Questions about the array below. Rows and columns are numbered from 0.
1) The entry directly below -199.7?
2) The entry at row 2, column 0?
3) The entry just left of the smallest entry?
4) The entry in the bottom-right corner?
5) The top-left entry?
6) The entry just left of -93.8?
7) The entry just right of the largest entry?
8) The entry just left of 7.4?
[[30.6, 130.1, -170.4, -143.2, -204.1, -163.5, -8.1, -187.5, -93.8, -50.5, -222.0, -205.1],
 [-96.6, -188.3, 62.6, -273.4, -77.8, -178.8, -170.5, -145.7, 12.9, -220.6, -66.8, -278.0],
 [26.5, 140.7, -70.3, -160.0, -199.7, -127.4, -15.2, -132.1, -139.9, -83.6, -181.7, -199.6],
 [103.1, 198.1, -123.4, -96.5, -224.3, -4.9, 7.4, -83.3, -200.9, 17.8, -178.5, -165.4],
 [-18.0, 76.6, -100.8, -234.8, -144.0, 1.3, -22.8, -132.8, 22.8, 0.8, -113.8, -260.0]]
1) -224.3
2) 26.5
3) -66.8
4) -260.0
5) 30.6
6) -187.5
7) -123.4
8) -4.9

-1.371, 3.217, 5.176, -0.548, -1.708, -1.919, 0.179, -1.811
6.679, -0.831, -3.717, 1.360, -3.684, 0.732, -0.738, 0.081
-3.285, 6.021, -2.543, -2.474, -2.075, -4.085, 4.797, -0.854
-3.499, -1.474, 1.752, -2.557, 2.941, 0.414, 4.840, -0.749
4.239, -2.356, -1.548, 0.656, -1.987, 5.484, 2.247, 4.151
Which number is the bottom-right entry?
Answer: 4.151
The top-right entry is -1.811
The entry directly below 4.797 is 4.840
Which number is the 5th entry from the end, reading row by row?
Answer: 0.656
The 1st entry, reading row by row: -1.371
The first entry in the row that holds the largest entry: 6.679
The entry directly above 0.732 is -1.919
The fourth entry from the end, reading row by row is -1.987
The entry just left of -3.717: -0.831
Which number is the third entry in reading order?
Answer: 5.176
The entry directly above 1.360 is -0.548
Which number is the largest entry in the last row?
Answer: 5.484
Which number is the smallest entry in the last row?
Answer: -2.356
Which number is the entry just left of -0.738?
Answer: 0.732
The entry just right of -0.548 -> -1.708
Which number is the entry just right of 2.941?
Answer: 0.414
Which number is the entry just right of -0.738?
Answer: 0.081
Which number is the bottom entry of the column that holds the largest entry?
Answer: 4.239
Which number is the minimum?
Answer: -4.085
The entry just right of -3.717 is 1.360
The second entry, reading row by row: 3.217
Which number is the entry just left of -2.474?
Answer: -2.543
Which number is the entry just right of the smallest entry?
Answer: 4.797
Which number is the smallest entry in the first column?
Answer: -3.499
Which number is the entry just right of 1.752?
Answer: -2.557
Which number is the entry directly above -0.738?
Answer: 0.179

-2.067	-0.623	-6.585	-3.902	-0.609	4.029	0.005	-2.232	3.123	1.055	-5.128	-1.293	-4.799	-0.703	-0.036
0.231	-0.255	4.014	2.929	-2.638	-8.731	-2.319	-2.208	-6.787	-3.022	4.724	-1.766	2.508	-3.863	-3.535
-2.390	-1.178	-7.555	-4.946	-0.345	5.419	-0.116	-2.061	4.055	1.191	-6.633	-1.210	-5.727	-0.085	0.204
-0.299	-1.011	3.046	1.476	-1.774	-5.864	-2.078	-1.020	-4.808	-2.736	2.673	-1.396	1.718	-2.302	-2.313
-0.166	-0.810	4.076	2.456	-2.545	-8.195	-2.311	-1.492	-6.568	-3.351	4.183	-1.686	2.619	-3.301	-3.126
2.488	1.633	3.234	1.809	3.647	4.655	2.676	4.520	3.839	2.473	1.378	3.365	2.846	4.612	3.804
1.927	1.431	2.564	1.710	2.404	2.664	1.976	3.015	2.303	1.753	1.567	2.373	2.319	2.952	2.498
-1.842	0.211	-7.265	-3.565	-0.730	3.969	0.342	-3.059	3.357	1.670	-4.718	-1.459	-5.111	-1.388	-0.190
2.840	2.611	3.204	2.844	2.875	2.768	2.808	3.202	2.694	2.653	2.840	2.994	3.091	3.122	2.901
-0.082	-0.082	-0.075	-0.073	-0.098	-0.112	-0.078	-0.084	-0.106	-0.089	-0.069	-0.079	-0.070	-0.090	-0.094
-0.693	1.145	-4.635	-1.463	-0.483	2.090	0.599	-2.588	2.115	1.647	-1.978	-0.975	-3.060	-1.540	-0.233
0.208	-0.429	4.439	2.979	-2.552	-8.702	-2.243	-1.708	-6.848	-3.187	4.809	-1.589	2.884	-3.522	-3.320
Rows and columns are numbered from 0.
The entry just right of 0.005? -2.232
The top entry of the column that holds the smallest entry is 4.029
The bottom-right entry is -3.320
The entry at row 1, column 0? 0.231
The entry directly above -0.094? 2.901
The entry at row 0, column 0? -2.067
The entry in row 0 and column 1? -0.623
The entry directly below -0.703? -3.863
The entry just right of 1.670? -4.718
The entry just left of -0.098? -0.073
The entry just left of -3.187: -6.848
The maximum? 5.419
The entry directly below 1.431? 0.211
The entry just left of the largest entry? -0.345
The entry directly above 1.647 is -0.089
The entry directly above 1.145? -0.082
The entry in the bottom-left corner -> 0.208
The entry just left of the smallest entry? -2.638
The entry directly above 3.647 is -2.545
The entry in row 0 and column 2 -> -6.585
The entry directly below the largest entry -> -5.864
The bottom entry of the column that holds the smallest entry? -8.702
The entry just right of 2.653: 2.840
The entry just right of -2.078? -1.020
The entry directly below 2.508? -5.727
The entry just right of 2.619 is -3.301
The entry at row 2, column 1 -> -1.178
The entry just right of 1.055 -> -5.128
The entry in the top-right corner: -0.036
The entry at row 2, column 0 is -2.390
